Each path below is one point turned by a fixed rotation once a step. After each direction that follows a path, write how fast that rotation turns it, in deg/step (0 if it stays still).
Each turn is a multiple of 5 degrees from 10 to 175, or 0.
Each row of a path follows its step; steps can be skipped.
Path 1:
step 0: [  9  14   7  33   4 -32   7   3 -25  16  -7 -19  -1   6   3  10   5   0
 -18  17   6   2 -15 -14 -37   1 -15   8  -3  -3   7   5 -26  -3  19  16
  12   6 -25  -1 -22  10  -8 -16   6   5  -7  -9]
step 2: [ 10  23 -17 -18 -22  17  15   6 -10  -9  11  -2 -14   7 -25  -5 -12  -9
  18  13  -8  16   2 -20   8 -18  -7 -21  16  -8  -4   6   3  -5   5 -34
 -10  10 -10  25 -14 -26   6  -3  19  23  -4   5]
step 3: [  2   4   0  13  10 -13  25  -9  -7  14  19  -3   6 -11   4   1  16  12
   6 -14   5 -22  12  -6   2 -17  -8   9   5  25   6  17 -18   7  18  12
   6 -15  51  -4  -8  18   3 -24  -4  -7  17 -20]
step 4: [ -5 -29 -17 -25  11  38  -3  13 -14  -5   6   0  11  12   6   3  12 -18
  -4   0  15  -2 -12 -14   5  -6   6   9  -1 -27  16   6   5   9 -12  14
  -6  15  -9   4  24   4 -26  23 -25 -23   3   3]
step 5: [ 14  29  10  21   4   2  -1  34   5   8   0   4 -12  24  -8 -20 -15  12
 -20 -12   8 -21   4   8  13  27 -15  -9  -1  -2  -5 -28  -5  -5   1 -12
  -2  34   3  11 -21  -8  19  -3  -5  12  -1   6]
step 6: [ -8   8  -5  29   3   5 -17 -36   0   6   5  -3  26 -34   7   1  -3  -5
  -3  15 -14   5  -4  -3   5  -5   9  18 -19  -3  18 -14   3   5  17  36
  29 -15   4  18  -1  -9  -6 -15   8   8   6  12]
step 8: [ -2  -9 -15   5  23   5 -13  -5  -4   2  23  12 -24  -6  -8  -8  17  12
  18  23   3 -20  -2  11  -7  12 -20 -24  22  15 -29  15 -19  -4  12  -5
   3  11  -9  -5 -13 -14  24 -27  -1   0  -4  19]
step 9: [ -6   2   3 -30   9   0 -12  -7   9  -9 -14 -14  20 -23   8  -6  -6 -11
 -12  12  32  16   9  -3  -4 -12  18  -2  -7  14   3   3 -13   3  15  22
   1   4   3  14 -14  38 -12   0  -9  12   9 -37]
step 11: [ 29  23   2  23   6 -12   3  -3 -11  10  13  10   6 -18  12 -33   9 -10
  15  -9  -2  24 -21   8  14  -6 -10  -7   7 -25 -26  -9 -25 -22  17   0
  -1  16  12  -7  13   3   7   4  17  -1  -1   8]
step 12: [-22  -4  -6  -9   1  -6   3  24  -7   8 -22   1   2  -6  16  19 -16  -6
  11  19 -15   1   6  -4   2  -1  -8 -10   9   7  21   4   4   0  10  26
  21 -29  31  20 -10 -16 -18  36  -5   8 -10 -16]
step 13: [-16   5  19 -11   8   9   2 -15 -12  -6  26 -15 -14  37 -38  -5  26  14
  -2 -10 -10   5   1 -13  -8  -3   5  -3 -16  -3 -24  -8   5   9 -26  -4
  -5   5  14   8 -13   0 -10  -2  -9 -14 -22  20]
[-11  -3  -6   1   9  -1   1  -2  -2   4  -6  -5  -4   1   0   3   3   5
  -5  -5   0   5   3  -7  -1  -3   1   3  -6  -2   6  -3   6   1   2  -6
   3  -4  -1   2   7   9   1  -1   2 -11  -7  -2] | 120
[ -2   0   0  -2   2  -8  -3  -5  -1  -7   1   2   2   2  -2  -4  -4  -3
   1  -6 -12  -3   8  -3 -11   5  -5   3   6  -5  -3  -1  -3  -4  -3   3
   4  -8  -4   9  -2   1   0   2   0   4  -5   4] | 60
[  2   2  -1  -7  -1  -3  -7   0   8  -5   6  -8  -3   0   4  -1  -8  -1
   5   5   5  -3  -2  -1  -4   5   4   5  -7  -3   1   0  -2  -1  10   2
  -3  -4  -1  -7  -2  -3  10   1   2 -10  -5   1] | 35
[-5  0 -4 -1  5  8 -2  7  5  7  3  7  2 -5  4 -6 -7  8  1 -1 -2  5  5  3
  1 -1  1 -7  8 -3 -3 -4  0 -4  3 -3  2  2 -6  2 -3 -5  9  4 -1  1 -4 -9] | 110
[ 4  0 -9 -3  7 -6  6 -1 -7  6  1 11  1  1  0  1  2  0 14  0 -1  2 -3 -2
  4 -3 -3  7  3  2  5  5 -3 -6 -1 -1  1 -8  3 -7  1 -2  4  5 -1 -1  3  1] | 85
[ -5   1  -3   5   5   8  -6  -7   2   2   6  -2   0  -1  -6   8  -5  -6
   9 -10   0   6  -8   4  -2  10   2  -3   2  -3  -1   6   4  -2  -4   2
   0   1   6  -1   0   2  -2  -7  -3   0   0   0] | 155
Path 2:
step 1: [ -7 -21 -10  22   3  -3   3 -21   9  38 -17   6 -17   8  -5 -13 -31   6
 -14  -1  10 -33  13   7  17  -5   3 -11 -24  -8 -31 -12   2 -15  19  12
  11   0   9  -9   6  10  12  -3  -1  12   2  35]
step 2: [ 20 -14   1 -14  -3 -18  40 -27  -3   0 -10 -22   0  27 -11  -6   6  -2
 -27 -16  -2  17   5   7  11  -7  -6  -1 -14 -23  10 -12  13 -18  32   5
  28  18  -8  20   3  20  15   2  -6   6  -3 -15]
step 3: [  8 -19  -5   8 -22  11  23 -33  10   2 -12  -3  -9   6 -20  12  -7  23
   6  14  17  17  -4  -5  -2   2 -30 -15   2  15  -2 -21  -7  12  26   1
 -36  -4   8   1  31  21 -15   2 -13  24  -3  -4]
step 4: [-14 -12 -30  -3  -6  -6  13 -21  18   4   6   4 -28  14   7   0  -5  10
 -12  24  40 -18 -14  -5  28 -11  11 -20   2 -24  -5  -9   2 -26  10   3
  -4   6   6   3   1 -22   6 -11 -27   8  16  21]
step 5: [ 29   4 -14 -16   8   3  36 -29  26 -21  12   0  11 -16   3  -4   5  -6
  -8  -6 -11   2  -1  -1   9   0 -21 -19  -6 -32  -8  -9  11  -8  -2  12
   9  -3  15  30   1  -4   8   0  -8  20  21 -39]
step 6: [ -5  -2 -19  28 -17  -3  10 -27  -9 -10  14  37  12  -7  -1  -8  12  11
  -6   3  -4  -2  18 -22  10   5  -8 -29  -9   6   4 -12  -3   2  20  11
 -41   3   8   1  26  -4 -25 -24  14  20   4 -10]
step 8: [ 22  -6  21  -6 -29 -13  23  -1  11  -3  17  -9  28 -33   6  -9 -13  10
 -23 -17 -28  -9  -1  -2  -2 -18 -13  -7  24 -24 -13 -25  15  -2   8   7
  -6   0  -2  17  -4   4  -6   7  15  23  21   2]
step 9: [ -5   4 -34  22 -29 -31  19   3 -27  13   8   0   2 -10   0  -4   4  15
  -9  -5  -6  -3   1 -25  11  -4 -21 -32  -9  27   0 -21 -11   4   9 -26
 -26   2  -7   4 -11   0  15  -6  19  13  -4  13]
step 10: [ -8   4  -4   0 -33   4  -9 -11  -8  -2  25 -11 -11  14 -14 -13 -14 -28
 -18  -7  19 -14 -39  -3  16  -4 -13 -10  18   3   2  11  36 -14   9 -25
  -7  -2   3   1  -8   7  29  11   9   4  24 -12]
step 11: [ 10  -5  10   1 -10  -9  17 -13  11   6  22   0   8 -29 -30  -9  -6   5
   0   0 -14 -21 -10   1  13 -17 -28  10  -2   0 -18  13   2  15  18  11
  -8   2  42  25  -3   0   8  15  23   4  18  31]
step 13: [-16 -20   2   7  -9  24   5  -9   6   5  -5  -3 -13  22 -16 -18 -38   0
  -3   0 -10  -8  -1   1  -8   3 -18  -5   6 -10   7  17  37 -11  21  -1
   4  20   9   6  21  16  35  17  18  22  -4 -21]
[ 1  8 -9 -3 -3 -4  6  1  1 -2 -3 -1 -8 -5 -6  0  5 -7  5 -1  3 -7 -3  7
  3  3  0  2  5  4  6  5 -2  2 -4 -2 -5  0 10 -1 -6 -1 -4  0 -9  4  4 -3] | 60
[  1  -2   1   7   1 -13  -8  -4  -1   1   3   3  -1   4   8   2   1   4
   6  -3  -3   0   3   7   5   2  -8  -7  -2   0   0   9  -5  -4   0  -6
   1   1   0  -4   3  -3  -3   2  -7   1   0   9] | 135
[  0  -2   1   6  -7  -7  -5   0  -5   0  -3   0   6  -7   0   3  -1 -10
  -9 -12  -3  -7  -5   4  -1  -5   2   4   0  10  -7  -4  -1   2  -3  -4
  -3   0  -6   2  -4   0   2  -2   2  -4   2   0] | 35
[  0   7   7   1  -5   5  -1   0   5   2  -1   0  -2  -1   5   2  -6   5
  -1  -8   1   6  -4   8  -2  -9 -11  -1   0   6   4   1   8  -4  -6   8
   3  -6   5  -3   2   0  -3   0   2   4  -1  -8] | 140
[ -4   4  -3  -6  -1  -3   2  -1   0  -4   3   0   5   3  -1   4  -4  -3
  -1  -4  -2  -5   1  -7  -7   1  -2  -9  -6   7  11   6  -2   5   8   2
  -5  -1  -8   0   3   1   1   0  -5   0 -12  -6] | 110
